In the rows, zero is written as 128.
Rows swapped in pairs by one turn or mirror: which row each one swaps with
vamu: [137  79 154 118 164 136 149 137 154 119 124 160 132  85 144 105  98 138]
Duz: [128  67 152 111 158 133 155 151 146 129 114 161 145  87 129  99 106 145]
kig: [109 125 135 119 107 108 156 163 120 130 124 189 122 115 105 117 108 156]
sifom: [116 156 110 116 161 140 127 166 130 169 104 118 124 115 145  88 106 141]
batut: [ 98 114 114 112 124 131 120 139 129 156 149 162 104 125  99 120 142 126]
rakur: [113 119 123  99 118 121 133 120 119 162 143 156 133 119 100 134 142 129]
nuvu: [130 142 110 102 151 146 131 163 118 156  97 125 120 120 172  90 112 145]
Difig: [120 152 106  93 168 137 127 157 127 157 100 127 127  95 149  78 126 153]
Muz: [135  79 160 106 165 126 153 139 156 129 122 150 138  85 138 110 101 136]
mal: [134  85 119 134 181 121 118 110 138 136 103 125 130 130 129 128 119 182]
zumi: [142  76 162 117 163 130 150 135 149 130 120 147 137  86 138  88 107 142]
geka: [141  90 115 134 174 101 120 114 131 124  96 124 129 127 123 123 126 180]
sivim: [126  79 113 132 173 110 133 107 125 131 111 119 129 117 136 122 132 184]
goseb: [107 120 131 125 109 105 153 164 125 127 118 186 122 113  96 119 116 151]
Risav: [119 149 101 108 155 146 117 160 123 163 101 131 117 111 157  92 103 131]
givo: [128  75 161 122 162 112 149 140 143 133 113 149 134  81 149  96 102 138]
gozod: [118  88 121 137 173 117 135 115 118 134  95 115 128 128 153 129 133 177]
mupez: [109 122 128 112 114 120 127 132 123 163 130 163 110 122 109 126 136 103]
Tofem: [120 163 101 107 157 135 134 162 129 169  99 130 128 112 150  92 111 153]
Guze: [115 139 102 103 162 149 120 160 128 162  96 129 106 115 160  87 108 143]
naso: [111 148 107 144 154  97 129 146 135 140  84 161 128 142 132  73 121 156]
Gapu: [132  79 157 104 164 134 150 147 143 128 124 158 136  85 147  95 103 140]
kurap: [112 145 104 137 162 101 128 152 141 140  78 161 138 138 139  75 121 163]
poge: [108 109 114  99 115 126 129 143 127 153 155 144 113 121 104 129 136 129]
gopi: [104 126 131 125 110 110 154 170 132 133 117 189 119 114 102 118 112 155]
Biv: [108 121 102  96 122 113 134 140 123 156 147 158 111 122  98 121 144 129]
Tunuf: [114 159 101  98 163 130 144 158 130 161  99 122 131 118 140  87 112 134]
tuzos: [137  83 115 144 161 113 128 110 134 128 106 120 126 123 140 126 125 185]
Tadot: [131  73 111 133 159 119 122 109 127 125 105 122 132 123 134 128 125 183]
dini: [118 151 111 133 152  98 136 155 148 140  79 169 132 136 141  79 119 152]
bomez: [107 152  91 112 166 136 123 162 116 165  97 137 111 110 155  95 116 154]
litu: [111 146 106 132 152 101 125 142 143 137  76 157 126 141 137  69 123 162]
nozub: [109 125 128 127 107  95 149 160 123 134 117 192 129 113 104 111 109 157]
kip: [114 110 121 113 115 125 122 131 111 162 144 154 106 131 112 129 126 119]
fomu: [107 120 130 124 109 107 153 162 131 135 124 196 125 110 108 118 112 159]
lef: [110 106 109 101 110 125 110 116 122 148 138 165 108 122 115 126 127 121]
nisom: [118 154 112 142 154 100 131 142 140 132  77 155 127 136 139  74 123 159]
pipa: [127  85 113 141 172 104 126 109 135 134 107 119 130 124 140 113 133 190]
mifi: [139  67 158 116 159 137 147 145 141 136 125 150 132  83 127  97 104 144]
meb: [116  83 128 130 176 107 128 108 132 125 102 134 121 119 138 142 130 183]
zoket: [109 115 111 111 111 136 115 136 118 159 136 156 104 127 113 126 140 122]
dedid: [127  74 153 108 158 116 135 138 150 130 128 162 124  74 139 108 100 128]
Loz: [128  85 166 110 161 127 155 143 153 120 126 154 134  85 131 110  97 140]
dunul: [109 126 114 107 117 123 131 127 125 153 140 167 111 123  95 116 145 124]
pupaz: [131  82 119 131 171 120 126 106 136 129 111 128 128 121 129 134 122 191]
Biru: [111 150 112 133 155 101 134 152 141 129  74 168 130 141 136  78 129 160]
Disam: [112 151  98 102 170 139 129 153 134 154 109 111 129 122 151  82 110 138]
dotas: [130  86 116 132 161 107 122 101 127 131 101 117 127 127 132 131 128 180]
Vipi: [145  75 154 111 163 131 142 145 149 121 119 152 140  90 147  98  99 137]
tunor: [104 129 122 130 109 103 156 156 120 127 114 186 119 117 104 116 119 157]

Swapped with batut: sifom
Swapped with Tunuf: Biv
Swapped with Tofem: dunul
Swapped with lef: nuvu
Swapped with gozod: dedid

